One turn moves each row of this set onto another row. After a few examples, where does it send each row asked below?
j242: [-0.63  0.59 -1.68  0.16  3.49 -0.67 -0.67  1.20  0.96  0.75 -1.29  1.22
 -0.25]
j614: [-0.59 -0.15 -0.17 -1.41 -0.01 -2.01  2.88  0.18 -2.88 -0.05 -0.22 -0.65
  1.80]
j33: [-2.04  0.93 -0.92  0.03  2.90 -0.01 -0.74  0.88  0.71 -0.63 -1.67  1.62
 -0.19]
j356: [ 0.67 -0.97 -0.08  0.37 -3.17  0.36  1.07  0.49  0.86 -1.76 -2.02 -1.68
 -0.34]
j504: [-0.29 -0.88 -2.16  0.29 -0.34  1.39  0.29 -0.84 -0.08 -3.22  0.35  1.08
  1.41]
j959: [ 0.35 -1.52 -1.11 -0.80  0.65 -2.02  2.35  0.01 -2.59 -0.72 -0.68 -1.30
  1.74]
j733: [ 1.67  1.25 -0.73  2.13  1.76  1.09 -0.45 -1.09 -0.38  1.01  0.16 -0.60
 -0.95]
j896: [ 1.49  2.80  0.39  1.74 -2.05  0.64  0.49  1.38 -0.27  1.28 -0.05 -0.11
 -0.26]
j867: [-0.73  1.14 -0.56 -1.77  1.91 -0.84  1.78  0.86 -0.11  2.00 -2.66 -0.89
 -0.24]
j798: [ 2.86  0.13 -1.06 -2.30 -0.59 -1.20  0.01 -1.93 -0.84  1.62  0.05  0.90
  0.27]
j255: [-2.01  0.31 -0.75  0.20  2.68 -0.29 -1.26  1.32  1.23  0.30 -0.54  1.09
 -1.35]
j327: [-1.96  1.15  0.69  0.55 -0.45  0.92  2.37  0.18 -2.08 -1.44  0.51 -1.61
  0.47]
j851: [-1.78  0.73  0.99 -1.29 -2.34 -0.89 -0.33  2.54  1.34  0.68 -0.44 -0.85
 -0.86]
j521: [-1.70 -0.95  0.48 -0.42 -2.52 -1.71 -0.19  2.42  1.26  0.26 -1.51 -0.58
 -0.66]
j188: [-0.74 -1.70 -1.95 -0.29  0.01  1.30  0.11  0.05 -0.85 -3.15 -0.14  1.12
  1.67]
j947: [ 1.57  2.63  0.51  2.22 -1.55  0.94  0.78  0.93  0.24  0.47  0.65  0.16
 -0.51]
j957: [-1.24  0.33  0.88 -1.11 -1.73 -0.66 -1.02  2.72  1.79  0.30 -2.05 -0.54
 -0.32]
j411: [ 1.87  3.13  0.55  0.48 -2.02  0.59  1.04  0.59 -0.27  0.43  1.13  0.12
 -0.47]
j549: [-0.22 -0.95  0.16 -0.87  0.10 -1.48  2.39  0.18 -2.86  0.18  0.19 -1.42
  2.09]
j216: [ 0.66 -0.76 -1.65  0.05 -0.48  0.75  0.02 -0.33  0.25 -3.91 -0.17  0.76
  1.48]
j810: [-0.52 -1.60 -2.29  1.16  0.34  0.64 -0.15 -0.02  0.15 -3.26 -0.02  0.45
  0.64]
j283: [ 0.11 -0.88 -0.31 -0.84  0.60 -1.44  1.38 -0.55 -3.54  0.23 -0.02 -1.09
  2.25]
j576: [ 2.50 -0.30 -0.07 -1.07 -1.72 -0.73 -0.68 -1.95 -1.19  1.99  0.03  1.34
 -0.03]
j245: [ 1.93 -0.23 -0.22 -1.66 -0.89 -1.06 -0.94 -2.22 -0.30  2.55  0.34  1.02
  0.03]
j414: [ 1.83 -0.31 -0.69 -2.34 -0.87 -0.51 -1.04 -1.28 -0.34  2.29  1.02  1.55
  0.17]
j76: [-1.40  0.49 -0.56 -0.54  3.45 -0.47 -0.43  0.57  1.06  0.18 -1.37  1.36
 -0.26]
j362: [ 0.80  0.37 -0.85 -2.01  0.23  2.49 -1.02 -1.44  1.39 -1.38 -0.07  1.21
 -0.20]
j857: [-1.63 -0.16  0.44 -0.87 -2.18 -0.90 -0.07  2.59  1.85  0.14 -1.76 -1.21
  0.07]
j319: [ 1.13  2.81  0.88  2.20 -1.32  0.46  0.09  0.75 -0.38 -0.04  1.51 -0.34
 -0.30]
j82: [-0.97 -2.93 -0.27 -2.21 -0.82 -0.39 -0.46 -0.74 -0.47  2.20 -0.40 -0.55
 -0.71]

j947 -> j245
j327 -> j362
Now find these:
j521 -> j319
j576 -> j283
j810 -> j255

